-.24; .51; .35; .44
-.25; -.05; .42; .52
-.36; -.15; -.15; .38
-.35; -.10; .31; .40
=>
-.24; .51
-.25; -.05

.28; -.01; .19; .07; .09
.09; .04; .00; .07; .13
.11; -.03; .41; -.15; -.09
.09; -.42; .25; .20; -.13
=>
.28; -.01
.09; .04

.34; -.43; .23
-.17; -.50; .40
.43; -.05; .03
=>
.34; -.43
-.17; -.50

.08; .48; -.37; -.12
-.03; -.03; .01; -.04
-.07; -.06; -.07; .02
-.02; -.05; .09; .05
.05; .04; .17; .11
=>
.08; .48
-.03; -.03

.15; .21
.06; .45
.20; .09
=>
.15; .21
.06; .45

.47; .24; -.27; -.23; .19
-.53; -.17; .19; .20; -.16
.54; .00; .07; -.30; .47
=>
.47; .24
-.53; -.17

-.21; .19; -.38; -.29; -.34
-.07; -.27; -.27; .14; .08
.25; .04; -.07; -.01; .57
-.20; .18; -.25; -.22; -.30
-.26; -.19; -.13; .17; -.02
=>
-.21; .19
-.07; -.27

.34; .23; .29; .36
.42; .04; .12; -.33
.54; -.05; -.53; -.14
-.22; -.28; -.57; -.33
-.45; .27; -.19; -.38
=>
.34; .23
.42; .04
---
.01; .01; .01; -.01; .00; .00; .05
-.01; .01; .00; .01; -.02; .02; .01
.00; .01; .01; .00; .00; -.01; .05
.01; -.01; -.01; .00; -.01; .00; .00
-.06; .07; .19; -.58; .30; -.20; .42
=>
-.06; .01; .00; -.01; .01
.07; -.01; .01; .01; .01
.19; -.01; .01; .00; .01
-.58; .00; .00; .01; -.01
.30; -.01; .00; -.02; .00
-.20; .00; -.01; .02; .00
.42; .00; .05; .01; .05

.23; -.03; -.43; .07
.00; -.04; -.43; -.13
.12; .01; -.43; .02
-.10; .23; -.43; .13
-.11; -.12; -.43; .17
-.18; -.05; -.43; -.14
=>
-.18; -.11; -.10; .12; .00; .23
-.05; -.12; .23; .01; -.04; -.03
-.43; -.43; -.43; -.43; -.43; -.43
-.14; .17; .13; .02; -.13; .07

.39; .30; .41; -.28; -.08; -.06; .20; .13; -.23; -.04; -.24; .38
.18; .34; .08; -.36; .53; -.08; .37; .44; .22; .05; .29; .20
-.31; -.28; -.31; -.24; .01; .23; -.41; -.31; -.29; .35; .46; -.27
-.27; -.42; -.19; .42; -.37; .22; -.56; -.57; -.31; .19; .17; -.25
.32; .05; .46; .33; -.18; .51; -.13; -.18; -.33; .54; .52; .34
.49; .30; .58; .12; -.16; .37; .14; .08; -.24; .39; .04; .49
=>
.49; .32; -.27; -.31; .18; .39
.30; .05; -.42; -.28; .34; .30
.58; .46; -.19; -.31; .08; .41
.12; .33; .42; -.24; -.36; -.28
-.16; -.18; -.37; .01; .53; -.08
.37; .51; .22; .23; -.08; -.06
.14; -.13; -.56; -.41; .37; .20
.08; -.18; -.57; -.31; .44; .13
-.24; -.33; -.31; -.29; .22; -.23
.39; .54; .19; .35; .05; -.04
.04; .52; .17; .46; .29; -.24
.49; .34; -.25; -.27; .20; .38

-.18; .29; .40; .27; .24; -.43; .31; .21; .22
-.11; .28; .39; .29; .28; -.40; .24; .13; .15
.10; .05; .11; .10; .14; -.06; -.06; -.13; -.11
.05; .20; .27; .30; .26; -.21; .06; -.04; -.02
.20; -.26; -.37; -.23; -.21; .41; -.33; -.23; -.24
-.02; .02; -.01; -.02; .00; .00; -.01; .00; .00
-.35; .08; .06; -.07; -.09; -.17; .34; .39; .37
-.31; -.02; -.05; -.19; -.18; -.06; .24; .32; .29
-.15; .30; .40; .29; .27; -.42; .28; .18; .19
.08; -.03; -.01; .03; .01; .03; -.06; -.07; -.07
=>
.08; -.15; -.31; -.35; -.02; .20; .05; .10; -.11; -.18
-.03; .30; -.02; .08; .02; -.26; .20; .05; .28; .29
-.01; .40; -.05; .06; -.01; -.37; .27; .11; .39; .40
.03; .29; -.19; -.07; -.02; -.23; .30; .10; .29; .27
.01; .27; -.18; -.09; .00; -.21; .26; .14; .28; .24
.03; -.42; -.06; -.17; .00; .41; -.21; -.06; -.40; -.43
-.06; .28; .24; .34; -.01; -.33; .06; -.06; .24; .31
-.07; .18; .32; .39; .00; -.23; -.04; -.13; .13; .21
-.07; .19; .29; .37; .00; -.24; -.02; -.11; .15; .22

-.12; .48; -.01; -.13; .14; .17; -.13; .11; .04; -.02; -.31; -.07; .04; -.01; .04
.12; .17; -.02; .05; -.04; .14; .05; .17; -.04; .11; .03; .32; -.18; .18; .05
=>
.12; -.12
.17; .48
-.02; -.01
.05; -.13
-.04; .14
.14; .17
.05; -.13
.17; .11
-.04; .04
.11; -.02
.03; -.31
.32; -.07
-.18; .04
.18; -.01
.05; .04

.08; .18
-.08; .50
-.03; -.43
=>
-.03; -.08; .08
-.43; .50; .18

.31; .13; -.29; .06; -.21; .35; -.27; .06; .34; .14
.33; -.35; -.40; .35; -.35; .36; -.20; .37; .39; .42
.33; .39; -.33; .28; -.35; .29; -.36; .32; .29; .33
.33; .02; -.37; .32; -.36; .24; -.39; .38; .30; .33
-.39; .30; .39; -.24; .26; -.37; .18; -.39; -.39; -.37
.38; -.39; -.29; -.21; .11; .42; .41; -.19; .31; -.26
.36; -.33; -.27; -.36; .48; .38; .37; -.31; .39; -.42
=>
.36; .38; -.39; .33; .33; .33; .31
-.33; -.39; .30; .02; .39; -.35; .13
-.27; -.29; .39; -.37; -.33; -.40; -.29
-.36; -.21; -.24; .32; .28; .35; .06
.48; .11; .26; -.36; -.35; -.35; -.21
.38; .42; -.37; .24; .29; .36; .35
.37; .41; .18; -.39; -.36; -.20; -.27
-.31; -.19; -.39; .38; .32; .37; .06
.39; .31; -.39; .30; .29; .39; .34
-.42; -.26; -.37; .33; .33; .42; .14

.23; .03; .30; .14; -.02; .19; .23; -.21; .05
-.04; -.01; .30; .15; .02; .10; .07; -.16; .19
.46; .24; .23; .13; -.07; .24; .29; -.13; -.03
.53; .20; .26; .13; -.08; .27; .35; -.18; -.08
.22; .13; .26; .14; -.03; .17; .17; -.14; .08
.45; .06; .31; .14; -.06; .26; .36; -.25; -.06
.32; .02; .32; .14; -.04; .22; .30; -.24; .00
=>
.32; .45; .22; .53; .46; -.04; .23
.02; .06; .13; .20; .24; -.01; .03
.32; .31; .26; .26; .23; .30; .30
.14; .14; .14; .13; .13; .15; .14
-.04; -.06; -.03; -.08; -.07; .02; -.02
.22; .26; .17; .27; .24; .10; .19
.30; .36; .17; .35; .29; .07; .23
-.24; -.25; -.14; -.18; -.13; -.16; -.21
.00; -.06; .08; -.08; -.03; .19; .05
